A hidden rule labels the rows of this table. It goes by one to three of the table's principal directions, not those with the most spread.
[ 23 -21  -7   7  -9 -31  10  20   6 -11   9  18 -20  18 -46  10 -26  -2  -5  -4  48   7  -3   4   8   2  -6  11   5  17 -39   8] 2
[-32 -39 -71  -3  38  -5 -24 -29 -10  -6  13 -23 -41   1  21  37  -1 -59  61  13 -20  23 -50   1  16  43  25  58  41  17 -44  58] 1
[  16  -29  -38  -30  -19  -80  -50   13    1  -26  -52    4   -6   -3   23    2  -27 -106   62  -12   -8    7  -25  -39   -6   50   28  -64  122   67  -64   46] 4
[ 10 -11  -1   9   9  13  44  10  17  13  25   8 -34  11 -27  -4 -21  33 -10   9  24  23  -3  15  15   3  -6  41 -29  -4  12  17] 2
[-21 -22 -24 -13   6 -27 -26   1  21   4   2 -24  10  -1   8  24  -2 -49  13 -10  12   6 -28  -9 -13  14  21   5  11  37 -22  25] 2
[ 18 -33 -22 -15 -10 -61 -11  10  13 -10 -15  -3  -3  12 -12   7 -36 -53  27 -20  32  15 -20 -18  -2  23  -3   8  53  53 -41  31] 1
[-43 -33 -41  17  36   9  -6 -28   6   6  34 -18 -47  -4 -16  22  33 -10   4  14 -15 -16 -13  11   8  10  22  31 -18 -15 -25  31] 4
[ 12 -15  12   2   2 -10   6  31   1 -21  22  17   3  16 -25  21  14  23 -26  -4  25 -13  31  -1   9 -29 -35 -16  -5  -2 -17 -20] 2
[  9  26 -16 -23  -1  13 -16   9   9  -6   0  -5   1   1  43  -1 -12 -37  20  -2 -21  14 -26  -4  -8  19   0  16  29  13  23  16] 1
[ 13 -41 -34  -9  -3 -64 -11  -2  12  -4 -21  -7 -19   6 -10  -2 -28 -50  40 -16  17  15 -17 -19   3  31  15   4  63  46 -43  45] 4
[-22  14 -28  -1  26  48  -3  -7   4   0  34  -6 -35  -1  24  16  17  -9   6  21 -31   3 -25  17   6  12   8  38 -14 -21  17  20] 2
[ 24 -15  22   2 -24 -51  -8   6  -1  -4 -20   2  41  10 -31  -5 -15   4 -11 -29  46  -9  19 -12 -10 -18 -12 -18   6  22 -26 -25] 3
[-30  15  22  21  26  71  15  -9 -40  -7  23  10   7  -9  13  18  52  67 -24  30 -37 -18  36  17  18 -35 -21 -13 -51 -65  21 -45] 2
[  7 -12 -80 -29  27  -4 -13  -1  14 -13  -6 -10 -58   1  66   1 -30 -85  85  12 -42  41 -56 -14  12  74  34  29  99  34 -11  88] 4
[-24 -35  -7  11  16 -15   7 -12  17  13  22 -23   4   4 -25  17  12   8 -14 -11  25  -6   1   3  -3 -12  -1  29 -35   9 -12   7] 3
[-56 -21   1  33  16   4   0 -38  18  44  11 -34   1 -23 -33  -1  43  33 -30   3   1 -26   8  11 -11 -15  55  -5 -77 -23   2   0] 2
[ 24   7  -3 -15  -5   2  -8  33   5 -24  11  13  21  20  10  24 -24 -23  -2  -4  37  11 -15   0  -6   3 -11  -1   9  20 -18 -10] 1
[-49 -26 -35  -8  21 -12 -50 -48  -9  17 -12 -36  -4 -17  31  11  30 -51  47   1 -56  -3 -28 -11   1  23  33  14  36   8 -13  32] 2
[-24  17  -6   1  26  43  16 -11  38  29  36 -32  -2  -9  27 -12  31  31 -24  -5 -24  -7   3  11 -13 -12  12  36 -53 -24  65  11] 4
[ -6  23   0 -25  -3  15 -17  -7  19  11  14 -15   4   2  28  -2  -4 -31   2  -8 -24   7 -30   2 -11   6 -17  46   2  12  40  10] 1
[ -7  36  52   0 -12  39  13  -4 -23  14 -13   9  24 -15  17 -21  21  52 -21  11 -45  -3  30   3   5 -30 -27 -21 -26 -34  59 -41] 4
[ 41   7  49 -11 -45 -50  17  29  15   6  -8  19   8  17 -54 -20 -34  17 -33 -27  35   7  17  -3  -1 -28 -60  19   2  31  19 -17] 2
[-22 -20 -18  22  22   6   5 -10 -20 -15  20  -2 -14   0 -20  30  22  15  -7   9  10 -14   9  10   9 -12 -10  17 -22 -16 -32  -4] 1
[ 15  -6 -11  -2   6   8  17  18  -3 -11  11  19 -31  11  -4   8 -16   3  12  14   4  20  -5   5  19  11 -10  11  18   1  -8  15] 2
[ 22 -22 -38  16  18   9  30  -4  -6 -12  17  26 -74  16 -25  -5 -25   4  27  23  11  15 -13  13  29  34  13  28  23 -15 -35  37] 2
[-25  14  32  12   2  32   3 -12 -11  17  19  -5  18  -5 -14   9  26  43 -33   6  -9 -10  11  17   1 -34 -19  21 -60 -29  28 -35] 2
[-18  -2  25  26   4  25  19 -15 -32  -4   5  15  -4  -7 -29   6  22  45 -27  19  -3 -20  25  13  10 -22 -16 -13 -44 -36  -9 -34] 1
[-57  22   7  -6  21  58 -21  -9  12  28  27 -26  11 -20  37  20  52   9 -18  20 -54  -7 -10  11  -6 -15  22   0 -50 -27  50  -6] 2
[ 15  -4  13   8  -9 -18  17   3  -6  -7 -13   5  12   0 -15 -13  -7  18 -10 -11  19  -7  22  -6  -4 -11 -15 -13  -2   2  -5 -14] 3
[ -8  -1  39  39   0  15  48 -12  -6   7  15   2  15  -4 -53 -12  22  85 -66  -6  37 -34  50  16  -8 -47 -24   0 -91 -39  11 -48] 1
[-19 -21   7  23 -16 -40 -25  -7   1  10  -7  -2   9  -6 -62  13  15  -2 -28  -5  38 -30   6   4 -11 -14  34 -35 -31   4 -52 -15] 2
[ 15  -1  16  -8 -27 -48 -11   5   7  14 -25  -1   7  -2 -19 -20  -9  -5   3 -20  -2   2  10 -12  -2  -8  -8  -7  28  23   8   4] 2
[-69 -20 -28   2  24  17 -63 -62 -44   0  -8 -23   4 -19  26  36  39 -56  39  22 -57 -16 -37   0   4  20  27   7  14 -12 -42   2] 1
[  5  -9  -9   1  -5 -17   0  -1   4  -1 -12   1  -3  -1  -6  -4 -15 -17   9  -2  15   3  -9  -5  -4  15  16 -11  11  14 -20  11] 1
[ -5 -12 -42  20  34  30  21 -23 -12 -13  12  -1 -36  -1  13   0   1   6  23  17  -4  -1  -6   8  10  26  25  17  -1 -26 -22  21] 3
[  5   5  22  -5 -16 -20   1   1  22  10  -7  -7  19  -3  -9 -22   5   3 -26 -22   7 -20  16  -9 -19 -15  -9 -17 -10  10  19 -11] 1
[-14   2 -24   8  11   3   9  -3   7  -3   1 -10 -22 -13   7   0   8  -8   1   5  -8  -6  -4   1  -8  12  17  -2  -4  -1  -1  21] 1
[  4  14 -17 -11  12  27  -8  -2  -2 -10   4  -2   5   2  39   3  -4 -19  19   5 -12   6 -17   0  -3  16   8   6  13  -4   6   5] 3
[-25 -17  -7  18  26  26  10 -25  -9   0  28  -7 -12   2 -12  13  25  23 -12   8  -3 -16   6  12   6 -10  -7  29 -38 -27  -7  -8] 1
[-42   2  19   5  21  43 -23  -5 -39 -19  16  -1  41  -7  24  45  57  20 -18  16 -29 -26  24   3   5 -37 -25 -30 -30 -33  -5 -51] 2
[ 22  20  32 -23 -29 -15 -26  28 -19 -18 -34  15  59   1  27   6 -13 -19   5  -9   5   7   8 -18  -8  -9 -16 -55  34  21  -3 -35] 2
[-32  12 -20  -6  20  41 -12 -20  12  22  28 -20 -21  -4  23  11  12 -13   9  14 -34  12 -37  17   2  13  18  54 -23 -13  30  23] 2
[ 75  54  23 -29 -35   4   7  23   8 -14 -19  24  20  19  30 -47 -51  -7   6 -22   7  16  -3  -6 -10   7 -35  12  42   9  45 -15] 3
[ 25   4   0  -4  16  36  29  11 -15 -30  18  23 -11  17  20   1 -10  18   4   9  -2   6  12   4  15   1 -42  13  11 -18   6 -11] 3
[ 23  37  16  -7 -11  39  14  -8 -37  -5 -24  28 -16  -3  28 -26 -24  10  27  23 -43  23  -7   5  19  17 -19   7  28 -23  29  -9] 1
[-42  30  33  -2  -6  24 -38 -11 -10   8  -9 -22  65 -25  30  11  52   5 -34  -4 -31 -37  17  -4 -29 -35   5 -49 -43 -18  26 -50] 1
[-11  -8 -30  -3   0 -15 -21 -19 -11   8 -22  -3 -33 -10   8  -2 -13 -42  46  14 -28  19 -34  -3  11  38  35   7  46  13 -21  39] 2
[ 24  21 -10  -3 -15   0   1  14 -10  -8 -32  24 -28  -8  15 -23 -21 -15  27  18 -20  13  -6  -6   8  30  30 -44  47  -1  -5  18] 2
[-27  -2  10  10  18  33  10  -5   2   6  30 -11  16  -1  -3  21  25  30 -30   6   8 -10   7  13  -4 -23  -8  15 -60 -20  11 -22] 1
[  30  -55    9   11  -24 -103    8    8   -8  -20  -32    5   19   13  -64   -1  -25   -5   -2  -39   66  -11   34  -24   -2  -16  -36  -15   36   47  -65   -7] 3
[-18  55  94 -32 -40  17 -26  21  12  26 -16 -16 109 -17  35  -6  30  22 -61 -23 -26 -15  26 -11 -36 -61 -42 -47 -52   8  89 -75] 2
[-35 -42 -11  36  24  -6  20   3  -6  -3  22  -3 -16  -6 -47  35  32  36 -25  14  30 -17  25   9  10 -19  16 -19 -47 -14 -46  -2] 4
[  5  48  40  -7 -23  36 -18  -7  -3   8  -5  14  22  -5  11 -26  14  11 -29   4 -27 -25   6   7 -14 -14   1 -30 -23 -30  37 -41] 1
[  3   6 -12   0  17  34  14  17 -17 -31   3  14   1   0  33  17   0  -2   7  19  -1   2   4  -1   3  10  -3 -30   7 -11 -13  -7] 1
[-19   5  21 -13  10  20   5  13   1  -7  12  -9  32  -5  30  17  24  10 -19  -2 -18  -5  17  -7  -6 -24 -36 -11 -17   1  31 -20] 4
[-27  -4  -3  26  11  23  11 -23  -1  19   8  -3 -24 -13 -23  -5  20  26 -15  19  -6 -15   2  15   2   1  36  -6 -45 -31  -4   1] 1
[  8  -1   1 -12   0 -10  -3   6   5   1 -10  -4   7  -1  21 -10   3  -2  14  -8 -18   6  10 -12   2   0  -5 -11  28   7  17   7] 4
[ 12  -8   3  13  -7  -7  23 -20   6  17  -5   6 -26   4 -33 -28 -24  14   0   1  15   5  -6   8   5  13  10  23 -12  -4  -3  10] 1
[-19  -6 -20   2  26  30 -10 -30 -34   0   6   0 -30  -3  26   7  22   6  40  21 -60  11  -5   6  30   8  -9  35  28 -30   8  13] 2
[ 35 -25 -13   5  -9 -38   3  13  -7 -23   5  23 -23  26 -45   8 -30 -10   8  -8  46   3  -2   1  14   6 -19  19  29  16 -52   6] 2
[-18  25 -10 -13  -9   4 -33   7   7   8 -13  -6  -6 -17  25   3  11 -37  11  11 -35   1 -22  -3 -10  16  35 -29  18   8  10  17] 2
[ 32 -12 -14  29   3  -4  46   0 -11 -12   4  28 -55  11 -46 -19 -22  37   0  10  29   1  16  12  20   9  -1  14   0 -21 -26  12] 1
[-14 -30 -31  10   9 -25  -8 -23   9   4   6  -6 -46  -1 -28  -3   4 -26  12   2  -3 -12 -14   0   4  21  22  14  16   6 -33  34] 4
[ -5 -27 -43  13  17 -17  -4  -6  -8 -17  -2  -1 -28  -1  -7  14  -1 -23  25   7  11  -4  -8  -3   6  23  28  -8  25   5 -51  27] 1
[-12  28  10 -12   8  41 -14  -9   3   6  -2 -13  34 -11  54  -9  21   0  -2   1 -34  -9   1  -3 -15  -2  13 -22 -11 -19  39 -18] 3
[-48 -23 -50  13  37  11   0 -33   2   8  16 -33 -30 -15  13  22  17 -22  22  11 -18   3 -28   7  -1  22  28  44 -13  -1 -13  41] 1
[-49  12  -1  15  21  46 -14 -43   0  34   9 -25  -3 -24  17 -11  49  23  -8  16 -51 -22   0  12  -5  -5  43  -1 -47 -45  32  -4] 2
[ 19  45   6 -11 -14  19  -8  -2  30  33 -12 -10   4  -9  31 -48  -4   9   3  -8 -29   6  -6   1 -13   9  42  -6   1 -14  61  10] 2
[ 20  20  14 -11 -16   1  -7  -9  -8  -3 -10   7  12   7   7 -17 -19 -11   4 -10  -4   1  -9   0  -5   2 -22  20  13   2  14 -13] 1
[-24  -5   7   3  -2 -16  -8  -7   1   7 -19 -23  37 -19  10   3  16  -4  -9 -11   2 -12  11 -12 -20 -10  11 -29 -15  12   0 -10] 3
[-30  20 -13  -5  24  49  12   4   2   5  31 -11 -21  -7  29  23  15   7  -2  20 -34  17 -19  15   6  -1 -14  48 -27 -13  40  16] 4
[-26 -31 -58   5  50  44 -18 -30 -23 -19  24  -7 -19  10  37  40   6 -35  50  27  -9  10 -39   8  18  39  36  25  14 -17 -52  21] 3
[-18  10  16  18   9  32  17   7 -20 -11   6  10   7 -12  -2  11  29  39 -28  18  -5 -19  29   7   1 -22  -6 -38 -38 -31   1 -30] 4
Here are more rows. What is the label of each one?
[ 20  -2  -7  -4 -19 -39  -1   3   1   0 -29   8 -18  -4 -11 -22 -24 -21  20  -7  -1   8  -3 -11   1  18   8 -12  44  21 -11  22] -> 4
[ 24   8   7 -13 -22 -17 -21  10 -18 -14 -22  22   6   8   0   0 -25 -28  20   2   2  11 -13  -6   6  12  -6 -15  42  15 -21  -6] -> 2
[ -5   7  -5 -10  -1   5 -20   0   6   4  -9  -6  13  -5  25   0   3 -22  11   2 -12   1 -12  -6  -8  12  27 -23  12   5   2   4] -> 2
[-11 -32 -31  12  20  -6  -3  -4  -6 -10   9   0 -21   4  -9  22   4 -12  17  11  13   1  -7   2  10  15  24  -3   9   0 -45  18] -> 2
[ 24 -52 -18 -13  -9 -83   0  23  42  -9  -7 -13  16  17 -25   7 -37 -48   6 -38  72   6  -7 -25 -17  14   4  -9  34  70 -49  29] -> 3
[ 15  50  45   0 -20  46  15  16 -22  -3  -6  32   1  -5   7 -18   5  41 -24  22 -29  -2  20  11   8 -18 -23 -29 -17 -36  42 -38] -> 2
[ -1  24   2 -10  -8  21 -20  -5 -22  -6 -27   9  13 -11  37  -3  -7 -27  24  16 -28   7 -17  -5  -3  22  22 -36  25  -3  -1  -7] -> 1
[-14  -6 -11  22  19  23  23 -20   6  13  25  -8 -25   0 -21  -2   9  31 -15   7   8  -7   0  18   4  -3  11  36 -46 -26   5   6] -> 1
[ 11   1 -51 -10  23  19  13  -9   5  -5   3  -6 -41   4  41  -6 -31 -33  52  11 -17  35 -40   2  10  49  19  47  41   8   4  52] -> 3
[-14 -26   5   8 -10 -42  -2  -4 -21  -6 -19   2  -5  -7 -34  15  -2 -10   4  -1   8   0   5  -7   6  -5 -19  -6  15  21 -35   1] -> 4
[  2  17   4  -2 -10   9  -1  -3  -8   2 -15   6  -3  -7   9 -11 -11  -8   7   8 -12   6 -11   1  -2  12   9  -9   6  -1   6   0] -> 1
[-22   9  29   1  -4  -6  -3  19 -11 -11 -12  -8  44 -20  13  13  43  24 -32  -8 -14 -26  46 -14 -14 -42 -26 -59 -16  -3  17 -35] -> 4
[ 13 -21  -9   4  18   1  34  12  16  -5  25  -1 -11  15  -9   4  -7  25  -7  -7  27   8  13   2   8  -6 -20  27 -11   2   2   9] -> 4
[-65 -12 -37   9  40  42 -35 -45  -5   5  30 -30  -7 -13  24  34  48 -29   5  18 -33 -26 -29  12  -8  11  36  19 -33 -25 -18   8] -> 1
[-13  13  32   6   4  29  28   3 -26   0  13   5   7  -3  -4  13  13  50 -21  10 -17  10  21  12  14 -34 -60  34 -36 -19  37 -28] -> 4
[ 14   5  35 -11 -21 -30  23  29  24  13 -10  -7  29  -2  -7 -15  -9  24 -26 -24  17   9  26 -12 -11 -27 -32  -7 -10  26  40  -8] -> 4
[-16  -1 -19 -15  28  36   2  -8   7  -5   7 -20  22  -4  64  10   2 -23  20   4 -15  11 -18  -7  -9  20  11   1   1   4  15   9] -> 3
[ 11   3 -42  -7  11   1 -17 -19 -33 -17 -24   4 -29  -3  40  -5 -13 -34  67  11 -42  21 -21  -7  19  37   9  19  75  -2 -15  32] -> 3
[-13  35  29  -4  -4  31  -5   3 -12   0  -2  -4  34 -12  26   0  27  22 -23   1 -28 -13  17   2 -10 -27 -20 -17 -26 -20  40 -35] -> 1
[  3  20 -12  -1   8  37  11 -15  12  16  22  -1 -33   5   7 -14 -12   3   5  10 -16  13 -28  18   5  17   6  56 -17 -16  32  19] -> 1
[-23  -6   3   6   9  17   4 -23 -24   4  -7  -2  -3 -10   8   5   6   4  14  16 -25   6  -5   3  10   6  -3   7  -4 -11   0  -2] -> 1
[-21  16 -46 -12  43  72  -3 -28  20  12  31 -27 -17  -2  72  -1   4 -25  31  16 -38  15 -46  11  -4  39  41  48 -10 -21  35  35] -> 3
[-26  38  -1 -17  -2  43 -32 -17  17  32   1 -12  -9 -16  38 -12  11 -30   9  19 -55   7 -41   9  -9  23  45   2  -9 -11  43  15] -> 2
[  6 -31  -9  24  21   0  48  18  -1 -15  19  12 -26   8 -31  12  -1  43 -13   9  37   2  29   5  17  -9  -9  -4 -21  -9 -25   5] -> 4
[ -6 -44 -38  24  25  -1  21 -22 -24  -7   4  16 -67   5 -29   7 -11   1  37  29   1  13 -11   8  35  33  20  18  22 -12 -55  35] -> 2
[  9 -24   1  25   7 -19  42  -6  19   7  14  -7  -9   4 -44 -16  -1  45 -29 -17  44 -14  29   4  -5 -17  -5  17 -40  -6  -5   0] -> 3
[-33  -4  45  12  -9 -12  11   1  13  26   0 -22  41 -18 -27   3  34  44 -54 -14   8 -20  35  -2 -17 -47 -15 -20 -66   0  30 -32] -> 4
[ 30  -5  24 -16 -14 -27  18  39  -1 -19 -11  10  35  12   4   8 -24   7  -5 -17  30  19  21 -15   1 -17 -48 -12  21  30   3 -16] -> 4
[ 47  28  14 -25 -30 -15  22  24  29   7 -13  15 -18   8   5 -41 -48 -13   4 -12   1  25 -12  -6  -4  17 -21  18  33  27  43  21] -> 4
[  8  23  37 -16 -30 -20 -23  13  -5  -6 -12   0  49   0   0   3   3  -8 -25 -23   5 -13  10  -8 -19 -30 -41  -9  -1  17  16 -37] -> 1
[ 53  21  36  -6 -45 -33 -12  32 -21 -20 -33  39  26  13 -26 -13 -29   4  -7 -10  31  -1  19  -7   1 -13 -18 -48  33   9 -23 -37] -> 2
[-23  13  12 -24   7  27 -20  10  -8  -8   1  -4  25  -8  51  20  23 -20   5  10 -44   2  -2  -9  -1  -5 -18 -25  14   2  25 -11] -> 4
[ 16  16  44 -31 -39 -47 -14  22  34  14 -11  -9  37   3  -8 -20  -7 -16 -31 -39   2  -7  10 -17 -24 -27 -46  -1  10  41  45 -13] -> 4
[-36 -27   2  30  17  -8  15  -4   6  15  30 -21   5  -3 -49  30  30  46 -39  -4  34 -13  20  14   0 -38  -4  29 -73 -10 -11 -11] -> 2
[ 27  20 -16 -31 -11 -15 -10  22  29  -2 -16  -4  -2   0  44 -21 -25 -46  25 -12 -16  17 -19 -17 -12  28  11 -11  56  31  25  33] -> 4
[-46  -8 -36  12  46  58  -9 -29  -1  -3  48 -18 -19  -1  18  34  37  -5  -3  20 -18 -17 -22  19   1   6  18  38 -43 -33  -9   7] -> 1
